In the rows, zero is written as 128.
A single turn carries every row of the set below to another of its rows. Some are shown first; where does it send the rows asked next?
feno: [112 153 104 144 121 106 154 141 112 137 134 114 129 149 126 126  71 113
 125 166 130 114 158 163 150 154 133 100 115 112]
Tinag: [125 161  99 138 109 118 146 155 106 128 136 149 121 101 135 101  89 126
 152 167 125 114 143 141 158 160 118 110 143 116]
Gokaz: [115 149 104 142 103 106 144 128 112 135 128 105 127 146 125 131  88 115
 125 171 127 118 151 158 148 147 127 104 119 113]
fug: [109 108 140 138 153 102 163 153 128 117 122 160 135 144 109  83 128 124
 120 126 109 132 139 195 173 177 110 118 122 141]
suk: [ 89 152 143 125 141  94 164 150 123  93 117 134 149 122 123 114 115 120
  96 109  89 125 120 153 170 152 129 117 120 165]
bido: [151 101 117 155 157 128 145 125 132 109 166 163 166 141 126  96 110 122
 104 142 137 145 127 159 169 174 106 137 122 114]
lamo: [118 143 118 163 117 117 176 167 110 135 123 154 171  82 141  96 114 128
 132 158 130 131 161 116 147 154 127 127 134 123]
leg: [155 114 134 137 145 130 136 123 125 118 149 153 161 153 116  69 123 100
 111 159 132 128 130 136 171 177  99 134 122 112]
rukem: [126 152 106 143  92 116 143 144 106 123 132 143 121 101 136 102 105 132
 150 167 121 120 146 141 157 143 115 109 146 119]
gom: [132 145 112 138 149 116 140 115 130  91 160 138 180 120 133 123  91 111
  85 125 115 134 102 121 164 148 121 139 122 131]
Mup: [107 140 123 130 149 123 147 119 118  80 154 130 176 113 135 108 102 117
  87 129 118 125  98 111 160 162 118 124 109 129]
nepur: [129 119 150 144 134 102 150 160 127 123 120 149 140 159 112  84 129 101
 113 140 105 120 152 180 199 169 105 135 134 138]
gipog: [110 160 131 132 139  87 150 141 139 106 121 145 151 120 120 133 112 119
  93 106  87 131 124 150 179 150 128 132 131 166]
tufu: [131 116 134 148 147  99 154 151 141 124 127 170 134 141 112 106 129 130
 110 122 110 144 150 190 184 177 113 129 133 148]
bef: [109 123 119 162 115 106 171 146 117 148 117 106 179 133 127 124 105 112
 107 161 136 131 169 141 139 139 139 122 114 111]
laf: [126  96 120 144 161 131 146 121 122 105 157 155 163 135 122  78 112 117
 113 146 137 131 118 154 162 185 100 126 113 105]
verap: [105 137 122 168 130 107 184 153 118 145 120 119 177 131 131 120  95 116
 106 157 138 129 178 139 140 146 142 117 107 121]
duva: [108 161 149 135 133  89 160 151 121 102 122 123 153 141 131 113 124 109
  91 111  86 115 142 135 194 140 108 127 135 151]
vupug: [118 126 122 163 104 115 170 160 111 136 123 143 173  86 138  97 122 129
 133 156 130 133 165 126 149 134 126 126 143 118]
lud: [135 155 132 131 144 117 146 113 118  97 152 126 176 134 135 100 117 109
  90 129 112 123 121  90 166 148 103 127 121 124]

verap moves to feno
gom moves to gipog
duva moves to nepur
Now find these:
vupug moves to bef
suk moves to fug

A single turn carries every row of the set below to another of its rows. Some are shown first; where does it send the rows asked next?
kadok: [115 136 146 113 121 105 130 142 143  87  95 127 128 130 145  93 128 105
 148 128 162 127  97 129 135 128  95 127 115 115 125]
piga: [108 136 156 104 128 123 144 153 100 137 161 131 172 115 123 118 132 142
 125 117 155 141 151 116 161 113 134 124 149 141 131]
kulot: [ 94 148 147 101 128 107 132 155 118 128 159 119 166 105 131 113 131 120
 138 120 163 141 153 129 155 106 143 126 151 144 128]
savas: [ 96 152 113 128 102 101 133 112 158 136 100 128 127 146 140 147 104 128
 134 140 135 131 135 146 111 134 143 119 147 124 111]
Lega: [120 130  95 119 104 108 160 113 136 135 113 124 137 156 123 131  85 149
 120 137 130 140 127 132 129 142 137 116 144 132 132]
nel: [125 113 114 108 135  93 125 136 163 112 128 142 125 123 134 133 138 119
 145 133 150 110 155 135 143 122 105 163 140 100  80]
tep: [125 157 144 161 147 121 133 115 115 134 130  89 159 142 134 112 124 170
 135 121 140 118 142 127 140 157 147 156 110 132 120]
Sezet: [119 166 130 160 144 110 133 124 132 125 136  79 155 133 133  98 114 153
 144 123 144 121 140 133 143 154 154 155 116 136 122]
roko: [131 131 174 131 134 120 135 143 125 101  93 149 135 144 150 109 137 130
 149 131 161 120 106 116 124 125  92 123 119 100 118]
kitur: [140 123 146 121 126 117 156 149 124  94 109 135 138 140 133  88 114 130
 138 128 157 127  94 110 146 137  89 121 117 112 135]
nado: [150  98 126 116 153 105 147 138 139 120 131 157 136 140 135 134 133 147
 146 138 149 114 159 119 138 118 102 156 145  90  89]
peze: [145  95  97  98 135 100 147 136 142 110 138 137 133 132 119 120 123 136
 133 131 144 120 147 124 159 132  99 161 136 110 100]
zilik: [123 138 129 140 123 114 156 115 134 145 103 146 139 164 141 147  99 161
 135 145 135 133 142 129 105 129 142 112 153 111 118]
kad: [100 141 167 103 139 117 128 147 103 134 148 132 168 118 138 126 146 137
 140 122 162 143 162 126 142  98 140 127 150 136 124]
begiv: [116 162 141 157 152 110 122 113 124 125 122  83 157 142 143 110 128 157
 152 125 146 125 147 140 127 143 155 158 114 132 121]

begiv moves to tep
kadok moves to roko
nel moves to nado
Now find these:
piga moves to kulot
savas moves to zilik

